In the data rows, 128 means zero.
Two rows play each game, the first against the second. How much does the first row win by? 15 is about a draw, 30 a big win and 0 a big loss. Wins can go round in a circle: one row can beat a second, the second a third and the third the first. Each row has two weighted sums of its numbers, A and B, taken from their middle values. A row wins by its A times the other's B, less its B times the other's A.
153 135 155 100 129 155 119 103 176 105 162 107 190 137 154 124 87 97 139 96 67
139 163 160 122 130 114 148 109 151 128 160 114 157 150 136 146 111 111 129 88 100 15
159 143 95 108 169 64 120 128 106 154 104 131 129 77 127 150 144 172 162 204 164
55 142 145 69 124 180 97 91 212 169 102 113 126 140 94 138 94 130 86 52 129 16
121 128 126 172 171 121 186 102 103 183 75 104 116 165 129 110 132 165 141 164 124
115 111 93 161 127 142 142 120 117 84 120 164 150 138 156 130 143 68 126 163 150 7
118 127 130 158 112 151 174 129 110 165 117 95 102 138 147 117 125 155 97 109 83
70 141 73 162 164 138 63 160 94 102 158 160 138 158 131 99 164 111 150 147 186 16
112 213 95 131 169 119 112 168 98 138 127 124 146 146 99 131 120 102 157 146 195
141 184 73 120 179 118 98 121 100 183 77 110 118 107 140 132 123 155 104 209 130 15
99 132 109 139 136 126 151 123 76 200 71 103 130 123 116 107 144 197 113 175 154
171 113 127 108 120 138 119 143 139 160 157 159 122 140 95 132 145 114 105 137 84 10
122 155 105 151 158 117 113 116 85 79 133 146 172 138 129 130 144 77 144 159 146
138 116 137 163 95 119 144 182 103 117 111 83 104 142 131 110 93 152 163 113 128 10
113 132 152 117 132 135 116 103 139 117 168 180 141 121 107 163 176 102 102 203 139
116 172 127 78 144 136 111 93 140 142 122 160 147 106 98 158 144 85 101 149 149 16
126 129 81 151 145 118 104 119 135 123 95 132 107 109 158 129 150 95 118 125 172
131 165 88 125 147 90 117 115 128 80 122 144 122 97 181 120 109 99 149 109 173 8
175 106 131 98 123 130 119 135 149 133 162 144 104 119 153 122 153 140 120 147 103
114 190 169 108 137 104 126 128 101 156 120 124 146 152 76 172 99 115 124 113 140 12
169 144 96 76 107 76 135 159 108 107 155 131 147 64 113 172 110 125 149 164 178
104 76 113 148 116 139 93 151 132 130 119 156 125 142 115 112 160 179 140 176 170 18
124 55 128 163 28 137 135 174 118 65 159 166 92 102 156 119 133 123 121 109 90
152 136 124 112 154 101 117 158 132 104 117 98 122 113 146 116 115 96 139 114 142 11
145 139 82 123 166 93 113 98 132 175 80 105 123 83 153 114 128 169 138 192 151
80 127 136 79 151 157 47 102 187 140 71 131 143 145 117 134 109 117 153 122 170 16
93 161 82 117 115 102 147 171 87 124 82 156 127 163 89 134 150 91 151 162 185
144 145 140 132 125 137 134 113 158 123 160 126 134 148 146 137 105 116 145 105 81 19
99 125 124 164 137 100 86 163 114 130 129 80 122 137 142 114 92 175 192 119 121
111 153 79 152 104 168 107 162 120 142 89 76 137 123 132 123 90 163 163 126 131 15
122 165 139 116 166 154 116 82 126 129 173 158 190 144 107 125 120 108 110 135 92
139 154 152 169 146 129 147 169 120 155 74 106 54 233 126 98 120 95 124 68 117 16
124 161 145 108 117 161 122 83 136 121 108 133 171 127 103 163 130 127 115 133 152
99 102 143 132 111 164 114 120 157 130 147 143 128 161 140 121 127 136 117 122 110 16
142 127 139 80 99 133 77 134 172 152 120 98 121 103 129 110 91 162 146 116 107
151 117 163 188 177 129 145 134 116 72 134 166 153 172 151 118 140 66 148 167 130 12
145 130 111 143 140 120 121 151 101 169 124 96 129 163 102 123 90 166 167 173 122
125 135 147 139 124 159 101 108 147 135 155 121 139 162 145 112 133 112 119 105 108 18
130 111 122 130 166 94 113 90 161 114 101 120 122 82 154 115 124 98 121 118 184
171 89 139 102 101 118 145 127 153 85 158 182 74 91 162 125 186 114 73 116 85 11
130 124 129 104 130 111 144 113 97 113 148 167 115 85 119 156 180 117 93 132 152
99 114 147 31 126 109 74 98 207 117 87 141 112 161 112 157 92 121 125 81 124 4
92 116 98 120 128 159 142 103 139 128 142 149 157 128 85 153 134 121 102 111 137
177 140 127 77 124 128 104 153 159 133 147 155 111 124 133 116 129 116 127 154 124 15
125 154 95 133 171 114 111 88 117 187 79 104 126 110 139 130 118 177 115 183 158
142 81 141 136 130 156 97 77 205 113 133 127 170 110 141 126 84 123 119 88 104 13
171 157 81 131 170 108 86 120 124 161 102 127 133 70 141 118 129 160 151 196 161
125 146 124 169 134 104 143 121 76 175 86 73 161 119 133 114 91 170 154 138 112 14
111 123 123 174 139 107 163 112 90 197 71 88 138 102 98 115 128 203 130 172 147
149 99 134 168 152 145 145 93 128 92 153 159 154 166 155 125 139 83 126 148 115 4
91 76 107 133 43 170 142 181 89 69 170 137 143 166 141 86 141 143 141 106 102
131 116 142 178 164 114 107 100 110 87 152 167 168 168 145 104 159 94 143 167 130 15
99 98 98 123 125 144 111 140 134 147 92 148 123 164 121 102 121 142 138 153 160
156 109 120 163 106 115 132 139 109 129 118 87 112 155 113 121 91 153 159 115 130 19
157 129 121 86 110 149 146 137 151 115 149 145 127 139 118 157 131 101 133 152 132
143 100 131 137 116 78 115 165 132 127 106 86 93 122 143 104 94 149 154 92 152 14
128 193 142 115 111 143 173 148 98 119 144 99 123 139 106 164 95 97 107 79 109
111 148 128 88 101 144 202 148 79 130 119 126 116 138 101 172 112 122 93 90 142 22
101 123 161 97 112 134 107 111 141 123 176 116 176 111 107 142 103 148 137 94 141
144 139 122 157 161 98 120 149 94 132 97 73 132 130 140 115 93 164 185 146 128 15
133 142 68 90 155 135 55 161 159 162 129 101 132 148 110 118 93 137 164 117 128
174 143 86 123 176 92 89 120 111 166 102 113 143 69 165 122 120 178 162 200 142 14
150 154 93 156 153 118 99 147 117 88 170 168 150 173 140 109 163 76 140 169 143
133 168 102 101 156 97 105 121 117 174 121 113 171 97 150 125 142 161 154 200 121 13
124 185 115 148 124 155 173 148 102 145 101 86 187 187 92 169 72 123 144 143 101
148 85 112 135 63 149 178 153 118 102 167 156 90 122 134 137 151 132 111 142 85 9
129 104 187 147 164 78 168 115 127 109 129 116 118 136 124 130 130 85 144 68 145
138 148 149 79 130 159 149 106 148 137 143 153 150 132 110 158 110 97 104 114 108 12
124 129 145 120 154 145 112 66 169 106 139 119 165 124 132 113 121 131 118 96 88
125 195 66 110 121 119 76 186 105 153 146 123 120 161 80 121 129 98 146 135 174 12
148 134 152 104 162 85 175 133 108 127 168 185 117 94 139 150 181 96 102 134 152
148 138 192 148 124 142 207 134 115 184 105 122 71 136 158 121 151 155 67 127 60 22
96 122 140 157 157 125 126 118 118 205 101 92 127 112 124 104 150 210 137 163 129
132 159 93 149 144 100 110 183 89 109 134 144 129 165 131 117 162 92 170 141 170 19
138 112 110 115 119 132 101 143 120 105 110 103 107 143 150 104 83 146 142 124 130
132 116 164 143 145 131 151 151 128 120 154 131 150 119 127 129 125 119 129 112 93 11
128 130 163 89 132 149 117 120 132 105 161 160 159 142 102 154 128 94 120 122 142
111 127 101 122 147 141 63 141 140 154 90 77 148 149 116 93 95 158 167 144 162 15
94 208 88 150 155 82 74 168 74 124 159 146 130 162 124 129 156 86 180 131 189
90 129 150 145 90 151 154 109 106 169 116 90 108 145 129 113 118 151 90 95 128 11
161 173 105 120 139 82 105 128 118 190 90 92 131 68 154 129 112 161 147 194 114
132 123 192 133 140 104 177 95 123 106 107 110 153 132 131 154 102 92 137 101 129 16
135 99 137 141 89 139 152 160 96 128 151 100 136 157 119 106 116 178 170 141 101
99 75 126 193 107 155 196 101 119 157 106 137 100 128 152 96 148 208 84 115 91 9
88 113 126 107 97 86 133 123 106 92 148 181 154 143 94 154 180 97 128 142 166
121 145 112 105 86 162 90 161 157 162 111 98 118 130 123 118 89 154 152 126 115 15
116 113 184 122 154 106 112 98 146 172 122 100 105 153 115 100 113 157 139 86 116
136 173 88 109 139 51 102 188 98 110 129 148 107 158 100 136 148 96 140 147 213 12
96 99 86 128 93 197 100 136 129 127 129 152 92 132 137 89 173 147 104 145 113
136 160 110 71 147 109 138 127 92 145 121 121 117 95 115 150 139 127 108 147 157 18
116 127 163 129 137 139 137 92 157 135 128 134 153 144 124 131 106 126 111 107 100
158 169 88 77 115 148 81 134 150 130 162 154 95 146 125 127 142 116 118 153 106 21
141 126 180 114 172 101 123 106 165 170 95 142 71 157 153 113 149 109 130 78 107
136 130 136 160 123 145 148 75 135 124 98 128 160 99 149 134 128 125 76 100 93 17
65 131 136 129 133 166 139 97 142 144 136 146 162 113 118 143 131 100 105 105 126
91 94 160 106 137 135 139 110 109 95 171 168 147 120 106 143 182 120 130 140 158 4
73 161 104 111 167 107 77 110 120 119 134 141 152 162 74 151 151 109 160 140 237
110 110 76 97 106 138 98 137 184 155 106 153 90 131 116 121 171 167 139 152 167 15
100 220 86 99 182 119 59 154 120 124 169 144 148 109 108 128 138 52 156 142 186
159 159 104 111 157 115 121 119 99 166 118 104 160 78 126 156 122 160 150 187 149 18
126 87 153 158 108 126 158 141 91 83 175 157 119 129 147 114 185 114 101 110 104
160 120 185 102 143 126 145 85 154 153 162 90 160 76 127 149 101 149 134 117 77 15
66 140 97 137 148 134 133 134 104 164 111 111 117 152 112 115 144 173 133 162 128
95 114 164 102 125 119 136 113 116 125 155 137 151 123 104 153 161 123 126 100 159 9
153 149 94 160 151 117 124 125 116 174 100 97 154 102 159 98 128 161 124 195 152
188 97 159 151 85 151 185 124 146 85 153 183 82 75 171 127 170 105 74 127 49 10
119 140 156 72 154 129 112 98 146 108 170 179 151 107 143 155 170 113 89 129 145
163 123 102 89 123 134 87 136 169 123 155 132 120 114 158 120 137 111 144 135 113 10
126 121 103 157 137 104 148 131 77 162 59 71 109 117 90 127 103 194 160 155 138
118 116 142 191 167 118 116 96 110 90 125 155 147 150 142 109 153 73 123 164 119 15
119 127 129 114 132 109 141 131 123 98 156 184 142 180 98 149 171 88 122 133 141
143 135 179 126 153 115 187 85 148 144 151 122 139 132 134 129 135 121 103 111 105 16
133 138 98 158 121 111 126 148 112 147 75 78 124 96 107 133 108 133 153 120 135
146 165 87 85 95 84 187 170 87 100 97 158 87 114 109 176 136 90 109 173 165 15
163 118 128 133 117 118 126 164 118 135 96 93 117 124 118 107 72 142 172 124 119
170 120 130 141 117 124 149 144 102 147 121 103 133 172 137 133 106 160 157 154 109 16
127 128 188 82 162 86 121 103 141 104 145 184 129 137 92 162 167 78 110 124 148
154 130 125 125 157 82 140 146 120 138 111 121 116 183 96 145 107 103 170 117 173 16
128 136 144 164 110 107 162 158 95 128 120 99 116 60 134 126 113 120 156 106 120
123 91 204 130 153 96 140 78 157 109 145 140 136 149 141 150 134 97 119 81 125 16
189 107 120 84 109 172 88 144 154 128 129 174 123 173 119 107 173 148 130 131 101
157 199 87 46 88 92 134 172 135 138 94 166 85 57 104 181 147 107 116 149 174 11
126 132 142 138 137 150 132 73 145 133 113 112 141 94 136 118 117 126 109 123 104
138 134 125 159 133 117 156 110 119 84 167 147 172 125 142 133 141 89 130 161 126 15
156 171 113 105 110 88 175 173 79 137 149 152 107 96 98 179 139 126 100 162 150
137 111 174 125 126 178 140 94 157 102 154 109 174 163 123 135 105 117 107 104 73 15
97 198 161 93 147 151 145 84 106 150 130 111 171 130 91 179 106 96 114 102 108
99 195 156 85 158 201 91 16 170 165 146 127 179 157 107 149 135 120 77 121 96 12
151 70 101 125 24 132 181 178 126 84 156 164 52 94 188 98 128 126 121 139 90
116 113 151 97 110 97 138 157 115 85 168 173 138 111 121 162 170 105 108 138 140 16
167 158 81 102 115 149 118 158 144 163 102 87 106 100 136 76 100 161 147 134 125
114 135 176 151 174 116 167 74 127 121 154 113 173 96 134 146 119 115 113 97 122 11
98 178 113 77 145 115 113 211 81 138 134 151 109 147 91 156 150 102 127 138 195
158 169 91 61 113 83 131 171 122 127 162 140 121 61 108 181 129 97 140 145 165 12
133 100 117 166 133 105 102 154 100 147 126 66 131 169 139 107 105 165 174 147 135
141 105 141 138 132 119 116 155 101 149 136 108 136 162 121 105 97 195 183 129 132 17
149 150 141 98 110 125 181 117 86 149 145 106 154 119 93 173 96 137 112 127 102
159 110 146 162 123 95 135 149 112 135 125 93 121 159 144 117 115 164 171 136 105 12
144 181 93 83 87 97 168 155 109 113 112 162 135 78 112 189 122 78 118 171 198
140 87 142 136 60 135 148 153 122 83 167 131 92 130 156 102 140 127 111 119 81 8
117 120 127 119 180 110 105 90 149 126 99 128 128 130 130 119 132 105 133 129 158
170 71 141 142 40 121 146 186 114 58 180 144 108 115 151 131 129 119 144 85 104 14
68 167 107 146 166 105 104 121 83 108 121 145 142 135 88 167 151 102 139 160 213
100 113 165 135 162 144 114 31 175 141 111 113 177 131 122 126 127 144 122 104 106 15
110 126 180 102 117 137 100 132 167 184 129 103 112 139 117 112 117 166 117 80 98
142 166 107 122 138 168 95 128 172 99 150 96 171 136 137 98 81 78 154 119 99 18
98 106 128 112 118 127 143 99 124 82 155 174 153 110 96 156 167 123 104 124 146
161 190 168 128 121 121 197 142 103 139 140 96 140 123 115 148 91 123 132 108 102 14
121 117 143 151 161 77 141 139 97 179 103 91 122 90 114 105 145 206 159 168 136
131 122 105 150 111 139 120 168 122 122 141 85 128 112 137 108 72 145 164 115 113 18
144 144 131 162 200 125 129 106 102 99 160 185 174 150 136 117 199 67 138 185 139
144 158 82 109 74 126 145 171 115 110 128 137 135 115 109 164 82 114 132 158 151 15
139 105 80 133 34 191 145 192 133 82 185 141 95 132 149 122 130 113 117 79 43
113 99 143 159 93 143 128 120 172 152 91 137 99 89 131 151 121 106 126 65 153 25
168 151 97 98 121 112 98 160 157 109 155 154 105 137 132 125 125 117 137 146 122
117 138 112 132 158 119 122 136 90 187 109 116 104 117 124 119 148 183 128 169 144 13
139 143 124 156 185 157 140 108 134 95 148 164 121 162 129 134 157 90 126 147 144
117 158 134 188 176 132 157 100 112 88 136 157 165 177 139 129 154 56 118 144 147 22
130 146 128 158 111 152 149 173 122 161 106 68 69 216 132 103 101 117 119 88 98
123 123 141 139 152 100 134 138 92 188 99 100 126 111 125 104 128 199 156 162 133 12
139 159 132 139 176 110 134 108 109 163 108 118 131 80 143 118 128 159 132 204 152
121 100 101 86 88 147 111 143 154 165 109 131 58 135 136 120 186 161 101 141 117 17
96 82 105 150 88 172 124 136 139 125 147 172 98 130 129 91 185 179 126 144 103
88 141 145 105 150 98 75 147 141 138 148 136 141 175 74 150 137 109 162 122 185 12
121 121 155 93 117 143 106 94 199 145 66 118 139 154 108 127 88 137 117 101 126
149 174 153 156 139 119 135 83 142 143 115 140 177 136 95 158 122 112 100 149 135 13
160 173 131 85 123 110 131 126 122 151 139 112 148 143 116 172 92 121 149 144 125
104 121 169 80 140 136 90 90 175 114 154 189 148 148 107 148 173 98 110 120 163 17
147 129 92 79 91 105 139 188 99 109 130 126 97 106 126 160 132 126 150 154 161
111 89 177 71 115 129 134 81 215 136 129 146 126 137 92 136 114 134 125 95 119 13
95 117 120 152 145 116 148 111 120 127 149 118 141 85 138 122 161 147 119 119 166
106 118 125 129 127 136 155 103 136 99 153 128 179 115 126 148 112 118 116 107 130 14
184 101 155 58 128 124 111 154 150 141 184 158 114 158 116 123 153 145 129 131 76
123 138 140 113 125 175 102 101 183 115 98 116 153 141 133 123 101 111 110 63 99 16
183 132 135 120 195 55 124 103 100 144 112 133 113 72 155 129 150 179 152 204 132
108 152 70 118 131 118 121 173 59 90 134 154 131 160 85 132 149 92 143 156 194 17
111 148 122 87 109 132 71 126 196 158 88 127 114 154 97 110 98 160 139 92 143
160 178 99 133 159 126 127 95 106 169 90 117 140 109 155 130 122 145 132 203 134 22
135 117 152 102 146 109 154 93 134 122 161 193 137 121 124 157 195 106 91 143 144
110 120 148 117 131 129 131 97 113 106 142 166 170 132 111 154 161 108 96 119 138 14
90 161 133 145 193 125 89 120 86 115 136 144 164 150 106 124 168 76 129 129 203
99 71 64 187 31 192 93 198 100 50 217 146 146 137 141 76 162 136 127 101 129 14
97 138 136 175 116 125 162 130 135 160 92 74 99 207 133 99 103 136 119 75 94
104 127 100 125 101 146 84 160 153 163 110 79 119 155 101 113 59 189 157 133 133 21
129 144 163 137 126 132 158 135 133 159 104 127 79 149 144 99 139 133 99 117 94
174 85 127 135 76 162 171 138 157 93 108 165 29 117 174 114 162 101 69 122 63 25
129 113 208 123 154 94 176 79 102 114 138 123 138 110 111 158 113 126 134 98 119
128 130 124 155 124 176 132 71 163 112 143 122 164 136 143 109 109 110 137 108 92 14
135 141 171 163 133 155 177 120 104 153 115 85 116 139 120 151 96 114 113 102 106
115 70 131 160 65 154 146 158 131 61 168 138 116 94 143 130 139 126 122 93 99 12
175 118 91 135 164 75 111 103 122 151 86 121 127 58 180 124 134 158 154 201 143
109 135 130 173 129 128 122 173 112 161 93 106 66 186 129 101 129 128 97 101 90 14
86 126 149 86 109 161 115 116 190 155 81 124 90 171 123 138 92 119 89 83 142
134 111 139 113 122 140 108 76 149 113 137 111 172 125 119 141 100 166 128 98 114 15
110 147 103 94 100 138 99 128 153 160 72 116 91 128 118 117 97 162 145 137 145
132 152 124 162 112 130 174 135 93 179 76 97 71 194 132 108 127 122 100 108 78 9
92 87 126 84 125 94 105 109 125 94 160 160 110 118 91 128 173 133 115 118 180
115 157 144 181 145 130 169 166 96 175 112 97 70 196 137 102 141 99 108 77 96 11
123 97 148 168 141 115 126 125 83 172 109 78 125 86 126 111 104 220 154 145 128
104 153 140 89 125 165 122 99 154 117 139 143 169 148 98 173 110 99 91 128 143 15
142 134 128 149 168 118 140 92 136 76 108 122 171 97 143 142 85 74 137 114 125
132 97 136 157 124 121 104 166 105 110 225 88 123 118 132 110 99 151 149 115 134 15
108 134 140 177 154 96 140 132 76 171 99 83 136 111 137 100 128 195 157 179 138
89 107 97 146 113 137 89 152 132 132 140 95 129 151 126 109 91 162 142 114 143 11
104 123 163 60 105 130 106 101 202 139 45 130 110 154 101 152 86 132 125 97 158
153 168 134 146 169 97 158 97 100 162 108 127 171 121 118 116 233 153 144 197 181 14
140 124 121 102 135 130 79 143 152 164 174 138 132 160 142 119 154 136 130 148 108
149 144 48 126 158 102 102 128 123 166 103 116 130 36 151 132 132 189 150 218 150 13
113 175 142 93 148 144 110 126 107 139 161 150 177 160 90 147 139 102 99 115 126
78 149 162 119 128 123 140 69 138 183 97 109 129 128 116 129 119 136 82 90 146 18
88 131 132 113 117 143 169 116 96 90 176 171 167 86 97 174 168 111 104 142 155
149 159 180 152 158 150 144 122 139 187 81 105 39 212 135 102 134 100 94 77 74 9
125 129 133 87 114 138 123 124 140 160 124 138 112 147 111 135 130 144 122 141 131
148 161 89 137 172 75 96 146 112 92 122 152 135 140 142 126 137 79 156 144 169 15
152 150 150 151 139 169 118 106 182 106 137 115 147 144 148 119 70 91 138 88 87
137 166 95 148 158 104 132 125 98 184 68 106 153 142 143 134 133 162 127 190 151 12
137 132 131 161 173 119 144 92 142 90 91 93 134 96 163 102 87 84 113 70 160
113 115 59 96 121 137 65 144 141 149 142 163 70 117 146 78 184 146 108 138 133 14
130 168 163 106 138 154 144 125 117 142 163 106 199 121 93 163 78 76 128 93 100
121 138 126 200 146 135 131 139 140 113 132 60 159 114 163 103 84 164 158 106 101 27
107 128 144 99 140 121 110 110 119 102 172 178 156 136 99 144 163 90 98 116 166
132 163 135 107 149 152 158 111 112 153 115 109 169 124 112 167 97 116 147 132 138 16
141 152 85 86 95 117 122 160 110 122 131 149 103 117 99 177 146 112 125 155 173
160 171 87 99 92 97 171 160 70 108 118 129 127 88 113 170 128 102 126 134 170 17
139 120 96 111 90 138 110 137 130 124 117 103 100 112 154 110 95 150 146 117 119
162 97 134 153 116 114 130 149 115 120 105 106 106 152 140 101 102 157 175 138 110 9
146 124 134 150 103 114 148 171 97 156 115 78 132 165 122 129 71 171 182 151 104
148 114 134 76 84 125 80 119 196 129 32 141 147 134 101 140 98 135 144 110 157 19
138 93 141 148 81 120 185 141 124 99 153 175 49 82 191 112 201 109 37 111 70
128 94 200 167 170 80 200 71 109 102 116 119 132 116 151 131 137 123 129 104 142 16
142 119 153 127 200 85 136 104 133 107 119 125 110 115 143 115 128 107 137 116 161
122 115 157 92 139 111 162 135 138 115 150 198 123 114 113 174 184 108 105 145 146 15
106 118 156 166 154 124 149 75 120 117 110 116 158 114 135 127 139 116 105 102 127
169 148 105 120 152 99 109 129 111 170 107 107 122 102 134 111 141 163 143 193 139 16
185 53 81 107 55 142 167 170 165 51 222 182 85 118 170 130 160 90 108 135 57
140 150 189 101 150 112 181 115 105 156 83 117 144 166 97 152 118 96 121 76 121 19
145 81 147 156 116 121 108 201 127 118 129 92 89 136 145 128 109 153 170 67 140
104 51 118 141 79 137 71 122 149 135 117 149 106 124 143 117 169 185 125 206 137 13
121 171 104 90 81 95 146 153 89 102 98 154 118 83 97 186 139 122 99 152 195
107 110 145 115 121 116 139 103 108 117 158 180 140 92 104 167 197 134 92 161 160 22
125 145 137 183 160 129 157 153 94 155 138 89 89 202 140 90 108 116 131 83 85
134 138 161 128 140 121 172 91 144 114 113 129 144 66 151 127 111 119 118 134 125 14
133 132 155 164 147 113 137 138 127 154 54 99 27 201 156 94 119 100 111 83 104
131 165 118 98 147 88 114 142 119 97 125 175 143 140 111 165 154 79 138 141 191 19
173 158 85 75 74 120 111 159 128 112 100 143 132 71 152 165 102 119 122 170 124
171 140 91 122 89 135 100 169 136 155 110 111 110 145 125 122 98 152 181 125 127 11
125 110 140 160 116 153 112 107 147 109 151 100 165 132 143 111 98 103 145 94 104
91 155 131 165 150 131 142 105 99 193 104 115 153 161 119 121 128 169 138 159 137 13
142 121 163 121 135 142 143 108 137 137 138 127 149 107 144 140 113 137 111 97 66
129 171 73 125 145 124 109 167 115 163 89 82 111 141 100 126 95 152 160 144 157 18
128 182 145 101 138 111 185 131 91 146 129 119 173 144 94 179 93 117 104 94 124
104 114 172 57 114 134 104 113 192 148 88 97 119 91 116 133 111 158 134 98 135 20
197 193 69 98 145 88 116 153 106 202 99 106 115 103 160 164 94 166 117 210 142
176 102 138 141 125 126 184 134 134 97 146 200 48 84 186 131 201 94 55 135 87 10
165 144 89 138 176 84 123 134 103 177 79 113 130 105 141 133 115 159 157 192 164
158 168 63 104 128 109 125 180 92 115 135 134 124 171 73 163 138 88 160 141 199 9
179 108 163 119 93 152 194 134 137 108 204 161 76 110 183 125 176 93 91 105 42
118 113 64 133 132 164 97 122 155 150 108 148 116 131 155 97 152 152 119 157 139 23
104 136 80 105 155 140 80 133 155 85 131 125 118 78 151 109 115 120 141 99 176
163 130 117 154 167 95 144 114 106 139 91 137 139 85 142 116 139 161 138 196 165 17
147 116 163 152 133 89 129 99 146 101 126 134 133 97 140 146 113 124 128 110 137
100 149 106 91 117 99 102 152 104 104 168 151 157 61 81 179 146 113 149 124 195 19
168 136 146 84 96 149 125 109 182 155 66 119 111 166 93 151 76 146 105 80 133
161 143 151 156 135 129 138 89 152 122 133 97 148 102 176 117 99 93 133 139 80 11
123 132 118 165 168 146 141 97 132 83 154 175 166 177 141 125 172 63 117 160 102
77 129 124 69 92 163 126 139 187 127 90 112 84 102 126 130 100 120 87 65 130 18
73 149 129 116 110 219 123 70 159 142 138 119 156 140 137 108 109 130 82 93 93
89 146 125 123 148 162 127 92 128 117 156 85 208 86 115 144 96 123 133 101 131 16
101 118 109 127 41 204 139 161 135 77 184 145 106 150 159 112 136 105 122 103 48
150 89 119 134 115 107 90 165 102 164 124 93 104 148 141 106 96 173 182 131 111 11
72 112 108 110 125 127 116 139 100 84 171 165 162 124 87 139 160 96 135 110 168
129 131 141 157 151 124 130 41 102 180 88 87 145 96 135 120 117 207 132 193 138 10
149 150 108 146 146 108 117 115 113 90 144 149 169 124 129 133 164 95 140 178 146
154 101 132 127 82 140 156 156 149 76 172 176 86 87 175 58 189 101 86 120 84 12
142 171 87 171 208 107 114 126 124 183 59 108 131 101 148 119 127 152 142 197 153
121 108 103 122 117 127 84 125 159 141 122 103 120 138 126 97 97 158 153 87 114 25
113 122 127 132 167 120 147 102 102 201 70 95 134 109 144 119 141 192 117 176 133
103 69 103 160 71 181 155 154 133 57 155 155 111 117 160 110 144 110 105 96 96 7
106 100 149 89 148 109 123 107 123 137 167 183 101 114 106 144 200 127 95 136 153
107 149 89 133 129 153 120 174 122 149 119 98 145 126 140 114 97 151 158 146 108 22
